In the rows, zero is written as 128.
Where one turn sends some rows of the set: a few examples, then the rows asked:
k_716: [115 125 154 126 146 137 116 118 165 122 147 152 135 111 132 133 134 111
 107 127 143 153]
k_174: [148 131 159 128 112 144 108 104 122 148 160 133  99 153 113 111 104 144
 122 147 105 138]
k_973: [141 100 116 143 145 147 118 136 139 142 132 126 136 134 118 103 164 155
 105 134 102 144]
k_837: [164 123 130 135 131 143  91 132 148 145 146 130  88 149 136 139 117 149
 132 136 140 107]
k_577: [131 125 109 142 118 110 133 146 146 131 113 126 142 132 130 128 148 135
 106 150  91 146]
k_361: [133 123 131 148 147 118 128 138 117 131 142 113 116 154 128 145 147 159
 143 164 137 144]
k_867: [137 134 144 106 130 152 106 149 162 109 134 154 136 117 123 128 126 132
  88 136 128 135]
k_816: [135 118 129 135 101 135 119 150 137 134 139 115 151 136 148 147  84 126
 114 135 147 133]
k_203: [141 121 124 150 147 124 131 118 131 147 135 101 133 126 108  95 137 151
 125 167 119 145]
k_40: [170  99 128 132 131 127  82 139 140 141 147 142  92 141 118 130 123 152
 106 121 118 136]
k_629: [145 114 136 122 112 133 105 136 116 166 123 123  98 144 118 124 125 160
 115 117 142 138]
k_650: [137 120 131 145 114 138 124 152 139 120 144 131 150 126 141 136  76 126
 105 140 149 148]
k_398: [153  98 124 134 130 132  93 140 152 131 154 130 113 143 112 122 126 158
 104 122  92 178]
k_627: [144 113 135 133 129 146 125 106 153 142 161 119 124 131 100  81 117 155
 131 150 104 155]
k_917: [120 138 117 143 132 154 120 130 161 136 142  93 134 161 137 132 140 155
 146 151 125 161]
k_671: [118 102 128 143 123 116 125 129 147 134 148 120 148 128 148 154  96 117
 143 130 144 154]
k_584: [136 130 151 133 118 140 114 131 135 143 160 113  88 154 125 145  97 163
 151 143 131 139]
k_907: [128 142 151 116 131 156 116 146 158 113 137 141 132 111 132 128 114 121
  86 142 141 152]
k_215: [121 119 144 115 152 133 113 127 171 110 143 160 133 110 124 135 139 123
 118 132 124 157]
k_63: [107 129 133 143 111 135 122 121 167 108 151 128 130 161 121 137 120 129
 150 153  96 133]
k_586: [129 123 145 121 104 149  98 147 149 118 140 133 150 139 122 134 103 130
  93 127 145 115]
k_327: [127 114 115 139 133 138 112 137 154 131 143 106 138 154 119 123 147 159
 120 136 104 190]
k_219: [135 124 136 139 143 130 138 126 159 132 149 152 136 105 159 139 110 116
 120 136 136 164]
k_53: [144 108 136 128 117 169 104 130 158 152 150 125 107 135 115 103 113 159
 113 112  96 140]
k_676: [129 111 141 113  96 130 111 123 168 124 153 130  93 144 112 129 103 128
 148 139 130 120]
k_228: [132 116 130 154 152 154 127 131 159 117 169 115 126 145 125 125 135 157
 141 160  91 147]
k_723: [144 139 147 145 129 122 114 115  99 153 133 115 108 147 120 125 124 140
 117 164 121 129]
k_199: [154 107 118 111 104 106 122 148 146 147 116 128 104 115 121 119 131 134
 103 136 126 135]
k_906: [132 136 146 159 141 135 119 110 138 141 157  95 115 137 113 118 107 144
 138 169 106 129]
k_220: [123 103 135 134 106 123 110 126 185 130 154 121 122 128 106 119 115 133
 117 122  85 134]
k_542: [138 140 122 141 133 148 110 128 149 146 136 107 112 160 144 139 137 150
 148 150 152 119]
k_847: [124 103 134 155 129 119 125 124 145 129 154 143 154 126 142 140  96 116
 126 127 153 150]
k_971: [137 132 115 120 108 118 135 144 128 125 113 134 113 148 136 137 136 130
 137 168 137 133]
k_178: [156 116 136 120 118 133 121 112 115 155 137 139 117 141 108  89 135 151
 110 145 118 156]
k_214: [117 121 149 133 117 145 102 142 144 110 142 132 150 132 115 130 101 122
  91 132 158 137]
k_712: [126 114 128 129 148 119 133 130 160 125 142 142 134 107 149 147 119 120
 138 139 126 174]

k_199 -> k_220
k_327 -> k_917
Now find these:
k_228 -> k_361
k_219 -> k_847
k_174 -> k_178
k_816 -> k_586

Where one turn sends some rows of the set: a few examples, then the rows asked:
k_423: [120 123 112 108 108 163 118 138 117 138 138 127 166 126 129 157]
k_918: [134 147 118 144 153 147 117 143 116 128 132 147 128 158 110 135]
k_169: [139 166 117 100 106 100 143 140 137 128 119 120 142 116 130 129]
k_447: [109 137 126 124 130 145 131 107 122 136 138 123 153  99 141 177]
k_93: [125 147 141 150 165 129 118 107 122 126 141 146 128 127 124 159]
k_587: [131 116 133 113 118 154  97 134 118 134 149 143 164 140 122 148]
k_711: [138 137 137  83 120 110 130 128 137 122 122 127 113 114 155 122]
k_223: [124 136 132 134 129 155  77 126 125 134 151 151 149 136 134 147]
k_401: [138 144 134  88 125 110 135 130 137 122 118 126 106 116 152 120]
k_717: [122 154  98 140 142 156 138 148 115 133 120 131 131 144 118 144]
k_388: [116 157 123 151 162 136 138 112 121 130 130 134 124 118 128 163]
k_73: [125 151 126 150 146 152  87 130 125 132 142 153 131 145 128 140]
k_385: [126 132 152 136 151 130 105 102 123 128 152 147 144 121 129 163]
k_377: [108 152 115 139 144 144 144 113 121 134 128 122 136 105 136 173]
k_443: [115 134 121 123 113 164  88 128 125 140 145 139 158 122 142 156]
k_286: [119 126 144 123 133 139 112 103 123 133 150 136 157 107 137 173]
k_870: [141 155 125  91  98  99 132 136 138 128 126 122 152 114 133 130]
k_968: [117 164 107 154 146 157 108 136 123 134 129 142 123 139 129 143]
k_616: [141 140 140  88 127 107 128 127 137 121 123 131 108 119 151 118]
k_510: [147 150 138  93 103  94 120 133 138 126 133 131 152 121 129 127]
k_143: [140 143 136  90 128 108 132 129 136 121 119 129 105 119 151 119]
k_543: [138 127 136 131 141 146  97 136 118 128 146 153 146 155 113 137]
k_549: [115 142  95 122 120 164 139 146 116 138 123 121 149 128 126 155]
k_173: [137 141 133  85 121 111 134 129 137 122 120 125 110 114 155 122]
k_487: [149 166 132 111 123  90 128 137 137 122 125 135 131 133 122 118]
k_749: [143 172 120 110 119  95 141 140 136 125 118 126 131 125 125 122]
k_432: [153 155 141 102 116  90 118 133 139 123 132 138 142 130 124 119]
k_506: [107 148 102 128 114 168 109 134 124 142 133 128 151 116 144 159]
k_946: [108 162  96 143 131 165 119 138 123 139 125 129 134 124 138 152]
k_537: [140 137 140  85 123 108 127 127 138 121 124 130 112 117 153 120]

k_401 -> k_173
k_423 -> k_587
k_432 -> k_487
Now find these:
k_223 -> k_73
k_385 -> k_93

Where one turn sends some rows of the set: a few examples, then the rows asked:
k_85: [126 131 148 132 145 153 123 129 158 124 148 121]
k_984: [142 131 147 148 102 134 130 128 122 105 103 121]
k_129: [131 124 108 140 102 120 136 134 110 104 114 116]
k_920: [104 121 138 102 123 115 140 147 151 139 124 140]
k_156: [119 118 151 116 156 130 107 144 131 153 119 149]
k_107: [116 128 122 145 107 115  85 131 134 111 125 135]
k_875: [107 126 158 107 136 145 147 138 126 142 123 134]
k_904: [138 126 104 133 105 128 124 142 115  98 109 142]
k_975: [134 141 149 115 137 126 123  92 141 107 123 136]
k_522: [155 115 139 133 114 125 136 145 149 150 111 121]
k_664: [143 133 111 150 132 150 135 124 106 142 137 128]
k_776: [117 146 112 122 138 138  82 127 132 124 139 127]
k_536: [147 140 136 157 138 107 118 136 137 114 143 123]
k_674: [115 113 107 109 147 124 109 146 121 155 126 143]
k_949: [113 133 109 120 147 141  91 149 130 115 132 143]
k_626: [132 117 112 155 126 130 143 101 130 125 106 137]
k_901: [109 119 129 107  94 132 136 121 117 106 130 129]
k_643: [ 96 111 121 109 130 120 108 150 119 149 129 129]
k_21: [132 109 149 120 120 134 157 130 106 115 110 133]
k_979: [148 144 138 114 121 121 153 118 124 126 147 134]
k_843: [146 129 132 111 151 116 120 146 124 150 139 108]
k_88: [129 110 132 106 135 134 137 110 155 148 104 129]
k_747: [129 120 123 114 158 126 134 115  98 133 116 111]
k_855: [147 133 138 148 130 141  91 117 116 105 117 134]
k_639: [141 120 119 143 115 118  90 132 145 101 115 131]
k_134: [115 113 128 107 117 137 153 122 127  99 135 136]
k_418: [119 116 118 141 162 144 105 112 144 128 119 113]
k_227: [133 119 138 148 147  93 118 130 138 135 101 137]
k_339: [114 115 131  92 123 129 137 156 144 119 115 144]
k_679: [128 141 130 143 144 140  87 138 116 148 117 132]

k_639 -> k_776
k_88 -> k_979
k_875 -> k_21
Now find these:
k_747 -> k_522
k_339 -> k_901

Where one turn sends some rows of the set: a few examples, then the rows asked:
k_956: [155 122 155 116 155 142 103 135 113 138 153 117 117 121 134 147 142 111
 129 116 132 134 119 120 140 110 134 125 167  85 124 113]
k_81: [113 126 141 128 143 122 116 119 140 104 123  94 117 117 133 146 150 159
 126 139 111 142 135 110 100 109  86 152  98 118 137 159]
k_844: [120 133 142 101 133 145  97 153 109 142 153 124 129 122 104 123 144 101
 127 116 124 117 117 123 143 104 135 116 149 100 127 113]
k_783: [119 127 134 112 149 145  89 137 110 147 165  94 136 120 121 129 142 113
 148 111 137 134 143 103 112 101 133 121 154  99 133 122]
k_851: [159 117 144 115 147 137 109 131 110 140 150 112 122 122 134 136 146 111
 118 110 144 147 130 117 146 107 133 131 160 100 115 104]
k_941: [121 150 150 139 129 103 136 142 118 113 130 126 121 115 125  99 120 139
 137 153 147 133 147 135 100 107 133 125 117 145 130 157]
k_242: [111 118 141 134 138 125 130  93 151 121 127 115 115 123 135 120 156 142
 129 123 127 152 128 116 109 100  94 147 108 127 161 146]
k_623: [116 111 131 131 138 142 126 133 134 105  91 149 114 123 143 117 141 138
 129 161 108 128 122 131 104 104  95 116 133 142  97 142]
k_257: [121 168 141 144 126 117 138 124 125 110 111 130 137 124 116 100 120 130
 145 144 121 112 117 120  96 118 141 126 127 131 126 148]
k_669: [140 126 134 127 157 151  92 128 113 158 155  96 139 124 123 143 126 108
 140 111 138 135 132  99 123 106 135 124 137 106 126 107]
k_2: [118 131 139 102 134 144  96 159 101 144 149 128 129 118 116 127 132 101
 132 115 119 111 126 116 138 102 129 122 158 100 116 113]
k_567: [140 135 138 105 121 141  93 152 113 146 157 125 125 121 111 118 135 105
 120 115 127 122 124 112 145  98 137 128 146 110 110 109]
k_451: [132 116 151 118 166 137 124 152 134  96  99 134 126 131 149 135 132 165
 115 151 124 129 115 136 114 128 117 142 115 115 100 153]
k_329: [132 121 142 156 143 140 126 108 147 108 117 123 101 116 156 129 141 143
 134 150 109 128 150 113  95  95  90 131 129 139 113 151]
k_46: [127 116 145 144 147 143 126 133 161 103 143 128 113 123 152 139 158 131
 134 129 103 158 144 122  94 117 105 141  98 123 156 135]
k_605: [129 110 136 110 144 138 143 147 133 112 127 117 151 139 129 130 126 169
 133 140  96 147 129 139  97 114 122 154 135 135  96 155]
k_211: [119 114 139 122 141 121 134 107 137 110 120 100 120 113 161 150 143 152
 132 129 108 130 123 119  95 112 106 137  91 127 145 160]
k_422: [130 137 124 107 133 159  95 111 129 124 132 118 120 116 149 163 138 119
 164 132 141 144 137 122 120 113 155 119 125 129 137 101]
k_462: [132 113 148 112 151 130 137 140 135 103 103 141 122 122 167 137 127 152
 123 140 113 110 105 140 109 124 131 128 102 128 117 157]
k_588: [114 111 152 126 117 113 132 111 121 120 132 108 107 114 143 132 133 151
 118 141 121 158 142 125 118  92  85 148 109 130 136 150]
k_883: [112 164 141 137 140 118 133 151 118  93 112 118 126 119 110 120 129 138
 125 148 123 104 139 130 106 121 119 135 106 141 133 152]
k_231: [129 135 131 106 128 153 114 112 124 121 123 129 116 110 154 166 145 108
 149 121 127 132 137 128 150 114 149 126 120 119 118  94]
k_625: [153 122 139 125 157 138  99 137 114 153 142 125 121 118 128 149 132  97
 134 113 134 134 116 109 143 109 126 126 148  99 122 102]
k_766: [111 147 135 124 131 118 139 135 120 103 115 119 128 115 134 126 124 135
 134 140 113  99 125 132  94 117 131 121  94 150 149 157]
k_209: [125 125 129 112 144 149  91 148 112 159 146 121 137 123 108 131 130  96
 132 112 130 123 118 108 139 104 131 120 130 110 121 103]
k_954: [125 112 149 126 135 164 135 155 125  95 113 143 134 139 152 143 123 138
 115 148  85 139 120 138 105 130 119 132 115 124 119 118]
k_414: [101 130 129 148 141 145 138 122 130 107 109 116 132 122 135 103 142 136
 134 148 119 116 159 122  94 103 111 115 116 152 104 145]
k_686: [124 110 158 113 129 125 128 142 123 119 114 132 132 124 155 114 117 164
 123 153 121 144 120 131 115 111 125 133 117 113  78 157]
k_216: [140 127 130 110 132 144  87 130 111 148 163  91 136 126 114 125 139 118
 134 119 143 151 132 103 116 100 137 123 150 111 129 112]
k_797: [121 146 127 101 117 161  91 125 138 129 137 131 121 112 143 151 137 115
 160 126 121 121 135 117 133 107 158 123 109 123 115 107]
k_935: [140 144 138 136 150 106 160 147 134 104 132 126 135 123 116 122 137 142
 145 134 111 136 146 143 102 116 128 152 141 144 119 156]
k_858: [121 116 134 116 131 120 141 139 145 115 142 124 122 125 116 133 145 150
 129 128  90 147 139 137 113  97  92 167 123 145 133 155]
k_393: [127 127 143 113 146 155  93 127 112 147 170  85 138 126 117 133 141 119
 135 112 134 134 137 108 120 102 138 121 146  97 136 118]
k_334: [114 156 137 147 129 131 143 147 130  96 126 119 146 120 129 121 143 119
 149 137  92 131 140 118  84 132 137 121 104 120 123 133]
k_341: [144 111 149 114 162 144 102 139 109 140 152 120 116 119 143 146 140 111
 130 110 136 135 134 118 139 105 123 132 170  93 127 112]
k_925: [130 107 158 120 142 160 133 120 133 116 106 139 133 142 157 124 113 161
 107 140 110 126 107 130 123 114 121 146 123 118 101 139]

k_341 -> k_783
k_216 -> k_567
Now find these:
k_605 -> k_858
k_211 -> k_766
k_257 -> k_925
k_844 -> k_956
k_422 -> k_797
k_209 -> k_625
k_686 -> k_588
k_954 -> k_46
k_883 -> k_451
k_414 -> k_623

Where one turn sends some rows of the set: a few examples, then the rows asked:
k_548: [110 105 123 147 103 148 115 107 120 113 140 120 120]
k_731: [106 147 110 108 120 139 137 131 106 150 141 150 108]
k_893: [119 126 112 159 121 112 151 133 124 112 163 121 124]
k_985: [ 99 110 104 111  95 138 119 151 103 120 104 131 136]
k_762: [ 98 131 138 111 102 122 148 119  91 135 135 163 130]
k_673: [134 165 143 120 104 122 150 145 126 123 146 123 124]
k_641: [121 124  85 102  80 141 125 129  94 111 126 140 120]
k_850: [110 140 110 134 102 129 134  96 148 105 131 132 135]
k_595: [119 140 143 131 123 108 154 110 125 105 151 116 138]
k_706: [120  87 136 124 113 138 144 132 116 109 124 118 152]
k_878: [137 124 143 121 129 128 143 132  93  93 130 106 137]
k_29: [111 150 113  90 102 131 126 142 107 114 101 122 137]
k_234: [111 135  91  93 101 149 131 123  83 116 139 127 121]
k_104: [ 97 130 126 143 110 144 136 132 128 140 168 130 117]
k_161: [115 128 110 128 139 124 150 167 130 115 139 143 128]
k_557: [111 118 115 121  94 129 134 138 112 145 125 169 116]
k_580: [119 142 111 119 116 117 157 154  87 134 136 159 118]
k_367: [120 130  87 101  92 130 139 135  78  99 129 139 128]
k_632: [115 123  90 143 139 137 123 128 126 100 135 126 116]
k_4: [145 118 129 122 129 123 141 148 139 119 134 108 129]
k_253: [ 91 165  99 112  97 136 121 121 106 121 126 123 123]
k_378: [106 110 158 123 115 125 156 144 105 117 146 134 146]
k_651: [ 89 144 121 127  79 126 135 125  77 115 135 122 136]
k_942: [126 131 105  88  83 144 128 123  85 113 128 127 125]
k_882: [131 141 139  95 103 127 144 142 100 143 121 147 123]
k_406: [129  95 135 148 101 115 143 136 130 116 140 125 136]
k_135: [126 119 141 134  95 120 130 106 117  87 118 130 139]
k_746: [103 122  97  98  94 138 135 116  78 103 134 139 131]
k_965: [101 126  99 128  98 132 137 163  75 120 130 119 130]
k_990: [133 135 104 113 141 130 147 142 133 101 121 117 139]
k_531: [118 113 102 155 110 144 144 139 110 125 161 109 123]
k_352: [116 125 124 125 130 131 131 110 154 121 140 119 128]
k_305: [147 150 109 139 121 128 134 140 109 101 141 104 111]
k_218: [110 126 135 125  96 122 133 127 152 116 125 155 135]
k_804: [134 150 133 137  91 120 156 119 106 106 149 107 136]

k_882 -> k_580
k_990 -> k_531
k_161 -> k_104
Now find these:
k_305 -> k_632
k_367 -> k_234
k_965 -> k_253
k_406 -> k_595

